(in the rows, 128 means zero)
The same turns and mirrors carry the whole set onto itself and the rows of a family onto each other. Which other rows belong to the same family as each row named below? List them in the order they appear above.
These 40 rows form 5 families of 8 rows each.
viv: [123 152 129 133 139 123 160 143 146 118 102 123 128 171 139 147 100 130
 140 107 125]
gote: [122 119 109 115 105 133 147 106 161 126 118 126 107 143 133 137 113 127
 156 107 121]
gete: [125 146 115 149 129 134 164 106 124 118 104 111 121 136 125 112 129 145
 156 106 108]
gavos: [124 142 127 103 104 139 144 161 163 132 140 134 140 162 127 137  99 130
 156 132 113]
Sov: [119 142 125 105  98 138 139 165 161 122 139 131 136 158 125 139  99 136
 159 125 120]
zisi: [149 162 112 115 113 150 155 137 139 135 118 143 145 134 135 147 124 142
 158 100 103]
Gosel: [151 160 113 120 108 152 164 137 139 136 119 136 146 137 128 144 119 146
 149  92 111]
Mov: [ 97 130 121 138 117 122 151 135 144 110 123 108 110 160 120 105  93 136
 155 136 119]
Gisil: [127 170 132 137 128 140 162 162 126 123 125 120 153 154 120 113 113 148
 157 132 100]
Rasu: [102 129 127 138 124 125 151 136 145 114 120 115 112 162 122 101  99 132
 161 145 121]
vokav: [125 122 111 109 106 128 143 113 162 121 114 132 105 138 128 137 112 134
 147 105 120]
ropot: [123 141 106 120  91 148 146 129 136 127 139 127 128 122 116 104 118 148
 173 128  97]
vabi: [123 169 125 138 132 145 161 148 124 127 130 118 154 160 124 117 108 154
 161 135  98]
leda: [100 128 126 140 123 122 143 135 152 107 128 109 119 156 122 103  99 136
 158 138 113]
zes: [118 147 128 100 110 134 150 164 162 134 146 128 137 159 125 136 101 132
 159 118 117]
Pem: [ 96 133 123 134 122 120 143 135 143 109 123 114 109 156 127 107  99 131
 163 144 111]
mav: [149 161 116 112 110 151 164 132 136 142 115 137 141 141 131 146 128 139
 154 101 108]
fara: [120 142 113 130  96 146 144 131 140 129 146 130 121 120 120 108 120 158
 169 131  99]
silub: [125 120 117 113 101 128 147 119 164 123 113 126 106 137 128 133 119 121
 152 103 123]
Nedig: [129 144 133 128 143 123 160 142 140 118 100 116 134 169 145 142 103 127
 148 110 123]
sovap: [131 141 115 152 122 138 157 104 125 116  97 117 123 139 128 113 126 143
 153 120 105]
boz: [130 169 131 140 124 150 155 153 119 123 131 119 150 161 122 109 111 145
 163 127 102]
vif: [127 149 125 126 135 125 164 137 146 117 102 114 131 181 141 139 102 127
 141 106 119]
Kedod: [119 146 119 101 104 133 143 166 155 133 144 126 133 156 122 141  97 134
 152 128 114]
tosal: [118 139 114 125  92 150 149 136 139 130 145 125 122 126 120 106 128 148
 170 129  96]
Modur: [127 151 110 149 132 133 166 107 121 123 102 121 119 135 130 111 118 142
 154 110 103]
Gud: [120 145 109 124  89 149 147 126 147 131 144 129 125 128 107 107 124 147
 165 128  98]
Zazud: [125 167 123 137 124 142 159 160 124 122 122 122 150 162 125 112 104 155
 158 134  96]
Val: [134 143 114 155 128 135 165 107 126 119 107 122 126 138 128 105 123 140
 154 109 101]
Lun: [148 160 114 115 108 147 156 131 142 135 123 130 147 135 130 148 127 143
 151  93 101]
gukem: [126 151 121 124 133 126 162 141 142 116  96 121 133 174 135 144  98 120
 145 105 123]
vunap: [119 121 111 112 108 121 153 115 169 126 113 126 109 136 130 140 116 130
 150 111 118]
per: [ 92 130 119 130 123 123 145 136 141 112 127 113 122 160 125 102 105 128
 158 143 117]
goke: [121 140 117 125  98 148 144 131 142 133 141 132 129 116 111 110 125 148
 172 133 102]
dez: [156 159 123 122 111 150 163 132 146 138 117 133 137 137 127 148 122 147
 154  95 104]
Tusel: [121 125 111 117 106 130 147 113 159 122 120 129 104 131 129 140 114 124
 155 101 127]
ziba: [128 146 116 152 127 139 163 106 128 112  98 125 122 138 132 110 121 144
 161 108 108]
zeriz: [114 146 127  97 105 138 142 161 160 130 137 123 133 160 124 144 103 135
 159 130 121]
Zibe: [131 151 128 127 141 122 158 131 147 120  98 121 138 171 132 144  98 128
 143 108 126]
Rogor: [122 171 124 145 125 143 163 158 121 124 128 118 150 156 127 114 106 143
 166 130 102]

Which other rows belong to the same family as Zibe? gote, Gisil, Rasu, tosal, Val, Lun, zeriz
Which other rows belong to the same family as vokav? viv, Gosel, ropot, Pem, Kedod, ziba, Rogor
Which other rows belong to the same family as boz? zes, Nedig, sovap, Gud, vunap, per, dez

The same turns and mirrors carry the whole set onto itself and the rows of a family onto each other. Which other rows belong to the same family as each row named below? List them in the order they appear above.
These 32 rows form 4 families of 8 rows each.
sepo: [144 130 138 147 120 118 132 128 126 121 158]
Zabik: [134 128 123 141 149 130 143 146 123 105 119]
madi: [149 144 135 144 121 127 140 120 125 131 152]
tapaf: [139 127 130 142 128 143 144 129 120  96 136]
Zom: [142 128 103 138 127 133 129 139 111 123 106]
Zibat: [115 107 114 108 140 135 132 125 128 131 110]
Tirev: [116 112 151 128 132 118 146 111 133 132 137]
dafun: [123 124 118 160 138 115 128 134 135 129 140]
budob: [137 141 125 129 128 122 106 124 128 156 123]
Paze: [126 122 149 133 138 107 135 122 141 122 148]
toz: [148 139  97 124 128 144 127 134 120 131 125]
rap: [146 121 140 106 115 142 124 118 124 126 107]
vuv: [134 135 105 120 119 146 119 127 108 124 111]
begom: [124  98 127 120 148 120 119 134 127 133 116]
nir: [116 123 119 109 133 136 123 129 125 129  97]
Rel: [141 146 105 133 123 143 111 137 125 131 132]
Zalas: [132 125 124 114 119 126 114 113 124 157 138]
Poteg: [115 107 133 117 149 129 134 129 118 116 109]
Durar: [127 124 106 136 140 104 137 133 136 138 138]
das: [126 125 134 116 103 125 112 111 130 144 135]
kofoz: [132 126 124 139 141 136 159 133 129 105 124]
bik: [124 134 102 142 147 118 126 141 132 123 130]
bama: [120 129 124 111 130 110 112 119 130 151 123]
Kebo: [146 147 132 147 104 136 134 118 133 121 131]
Bet: [126 122 115 125 139 101 122 139 145 137 133]
goga: [119 108 153 123 130 111 144 120 127 119 124]
dufo: [136 127 143 116 120 159 136 111 117 124 123]
nelov: [134 131 143 131 113 154 133 118 107 114 121]
Filu: [131 104 133 138 125 135 147 128 131  98 124]
bamut: [137 122 152 110 111 134 129 106 117 124 128]
zabig: [126 117 156 129 126 125 124 114 149 132 141]
Nikem: [145 149 121 136 109 125 121 120 131 130 148]

Which other rows belong to the same family as Zabik? sepo, nir, Rel, das, Bet, goga, nelov
Which other rows belong to the same family as bama? tapaf, Paze, vuv, Poteg, bik, bamut, Nikem
Which other rows belong to the same family as zabig? Zom, dafun, budob, rap, begom, Kebo, Filu

